25	88	46	96 → 88

-354	-608	315	-871	354	508	-286
-418	-452	481	130	-241	-184	22
11	-323	-581	-717	-964	82	-324
→ 354

9378	1399	1540	4373	2995
3904	8599	8427	6646	7717
→ 1540

3160	7183	4005	6889	8331
9689	1261	1604	6165	3835
→ 4005

8	7	7	3	9	2 → 3

312	444	858	216	454	585 → 216

2718	5593	4475	8957 → 5593
---
Input:
array([[-29,  -1, -36, -16, -14],
       [ 68,  27,  54,  35,  45],
       [-73, -17, -39, -24, -49]])
Output: -29

Input: array([ 66, -40,  79,  11,  30])
Output: 66

Input: array([-38,  32,  64, -19,  62,  34])
Output: -38

Input:
array([[  3,  66,  40,  18, -41],
       [ -4,  60,  37,  16, -22],
       [ -7,  68,  40,  15, -36]])
Output: 3

Input: array([ 46, -38, -75,  22, -72, -42, -37])
Output: 46

Input:
array([[ -5,  39,  60, -71,   6,  44],
       [-68,  11,  39,  20,   6,  32]])
Output: -5

Input:
array([[  2,  63,  21,  42, -19,  32],
       [ 19, -46,  25, -42,  17, -22]])
Output: 2

Input:
array([[ 27,  66, -21, -58],
       [-72,  -7,  19, -55]])
Output: 27
---
-0.17  -0.14   0.08  -0.13  -0.03   0.17  -0.11 => -0.17, -0.11

 -89.6   141.1   -26.2   -67.6  -108.9    82.3 => -89.6, 82.3

 162.16    91.80   150.37   231.83   142.87
-117.51    91.65  -102.59   -18.65   -19.12
-194.73    68.39  -220.65   -98.79  -133.56
=> 162.16, -133.56

   5.571   177.509    86.176   -13.114   151.746
-149.583    88.120    30.397   -28.472  -113.087
=> 5.571, -113.087

-0.58   1.67  -1.08   1.55 => -0.58, 1.55

 12.88  -15.79    3.79   11.63    9.06 => 12.88, 9.06

  98.617   125.754   138.308    57.084    77.456  -115.206 => 98.617, -115.206

-0.42  -2.02  -0.37  -1.08
-1.62   1.75  -0.26  -0.70
-1.97  -0.89   0.58  -2.24
=> -0.42, -2.24
---
[-39  -3 -68  -8  11  40 -40] out 11
[-79 -41 -57 -53 -33 -45 -71] out -33
[-33 -34  -1 -73 -10  15  38] out -10
[ 42  48  -1  20 -63  74 -22] out -63
[  3 -30 -16   7 -11  73  76] out -11
[-17 -24 -10  31  -2  79  81] out -2
[ 58  67  20  31  59  51 -42] out 59
[  5  12 -73 -41 -56 -25   8] out -56
[ 42  40  -8 -19 -75  61  77] out -75
---
[43 58 95 10] out 58

[[ -2  -3  21  48  47  11  -5]
 [  5 -15  16  19   9  11  13]
 [-28  10  14  19  -4   0  10]] out -4

[88 66 72 16 74 15 35] out 74

[8931 1276 5048 5994] out 1276

[1 3 8 8] out 3

[404 961 435 521  48 678  76] out 48

[[46 66 14 40 84 16 32]
 [39 38 55 42 30 47 51]
 [80 46 65 39 58 43 72]] out 58

[38 73 12 80] out 73
---
((-17, 6, 30, -26, 14, -13, -4), (29, -10, -31, 14, -24, 18, -5), (41, -4, -53, -24, -72, -18, -10)) value -18
((-9, 6, 6, 25, 0, 2, -5), (4, -47, -70, -67, -34, 39, -63), (14, 7, 7, 22, 2, -1, 1)) value -1
((-64, 35, 2, 9, 16, 39), (-8, 17, 28, 27, -30, 43), (13, -20, -10, -4, -10, -43)) value -10
((-17, -8, 35, -12, 22, 22, -23), (-33, 2, 6, 13, -3, 39, -8), (-67, -58, -39, -20, 7, 48, -43)) value 48
((16, 9, -9, 5, 38), (15, 50, -6, -4, 83), (7, 61, 32, -7, 70)) value -7
((7, -1, -6, -2, 5, 5), (1, -2, -4, 1, 2, 2), (25, 58, 57, -57, 3, -5)) value 3
---
[[6, -6, 1, -1, -18, 7, -1],
 [10, -13, 6, 24, -50, 13, -10],
 [-7, 71, -59, 0, 45, 23, 49]] ==> 13

[[-1, -47, -67, 3, -16],
 [8, 4, -19, 11, 32],
 [-10, 24, 61, -22, 70]] ==> 11

[[-3, 7, 12, -10, -4, 7],
 [-27, 33, -26, -24, 22, 63],
 [-20, 12, -33, 63, 5, 2]] ==> 22

[[55, 47, -62, -19],
 [-8, -63, 53, 44],
 [49, 16, -21, 21]] ==> 53

[[30, -28, -1, -4, 15, 25, -6],
 [21, -23, -59, -43, 9, -11, -52],
 [40, 15, 20, -53, -36, 37, 10]] ==> -11

[[-32, -26, -12, -2, 46, -55],
 [57, -25, -30, 66, 38, 16],
 [-26, -37, 5, 4, -49, 14]] ==> 38
---
[ 0.08  0.04  0.16  0.13 -0.04 -0.14] out 0.08
[ 0.4  0.4  1.3 -0.7 -1.3  0.5] out 0.4
[-0.08  0.13  0.15 -0.07  0.04 -0.16] out -0.08
[-128.1  -37.3  172.6  177.2] out -128.1
[ 0.9 -1.1 -1.3  1.9 -1.7  0.7 -0.7] out 0.9
[ 12.657 -13.852   8.308   3.068 -11.759] out 12.657
---
array([[-67, -27, -29,  -1,   2,  48],
       [-76,  -6,  -2,  21,  24,  13],
       [-59, -31, -34,  -6,  -4,  55]])	48

array([ 29,  30, -14,  60,  -3, -37])	-37

array([[-16,   0, -11, -34,  46, -63],
       [-11, -34,  46, -63,  64, -47],
       [ 20, -16,   0, -11, -34,  46]])	-63

array([ 72,  20,  22,  16,  12, -33])	-33

array([-59, -80, -67,  34,   2,  17])	17

array([-82, -51,  23,  83, -76])	-76

array([-28, -24, -51,  75,  67])	67
---
[[-58 -47  39   6 -65 -68]
 [ 10  78 -27 -18  30 -19]
 [  0 -80  20  -2 -11  30]] out 20

[[-17  17 -14 -51  14 -31 -34]
 [-47  51 -14 -55  17 -50 -23]
 [-12 -10 -10 -68   6 -27 -67]] out -10

[[ -8 -59   0 -22  -3 -16]
 [-37  38  44 -39 -21  47]
 [  1 -64  22 -27  24  12]] out 22

[[-12 -38   5  11  -8]
 [-11 -74  24  24 -21]
 [-10 -13 -15  -9 -10]] out -15

[[-53 -54  39 -14]
 [ 72  62 -32  21]
 [-77 -19  40  12]] out 40

[[  1   3   6 -67  -2  -2   0]
 [ -3 -45  10 -13  -1  -1   1]
 [  6 -16 -14  29   1   1  -2]] out -14

[[-17  -5  14  10  57  33]
 [ 62  65  58  46 -35 -20]
 [-37  26 -27  58 -12  -2]] out -27

[[-23  53  41 -37 -35]
 [ 52  14  29  22  59]
 [ 24  81 -18 -26  20]] out -18

[[ 43 -30  35 -18  -1  56]
 [ 27 -25 -18  67 -72 -44]
 [ 29 -22 -17  56 -47 -30]] out -17

[[ 14  -7 -57  30   1 -36  22]
 [  3  15 -29 -27  13  28   1]
 [ 10  -4 -61  37  -3 -37  30]] out -61
---
[ 42  44 -57 -15 -53  15 -58]: -15, 44

[ 18 -42  50 -35 -36  61 -20]: -35, 61

[  2 -10 -43 -31 -58 -68 -53]: -31, 2

[-32  19  15  58  35 -24  77]: 58, 77

[[-33 -28 -54  65  25  19  14]
 [ 12 -21  22  24 -23  18  20]
 [ 29   7  30  60  18 -79  23]]: 24, 65

[-18  -5 -13  -6  64]: -13, 64

[-1 -3 61  5 12]: 61, 61

[-54  64  48  18 -55   7 -32]: 18, 64
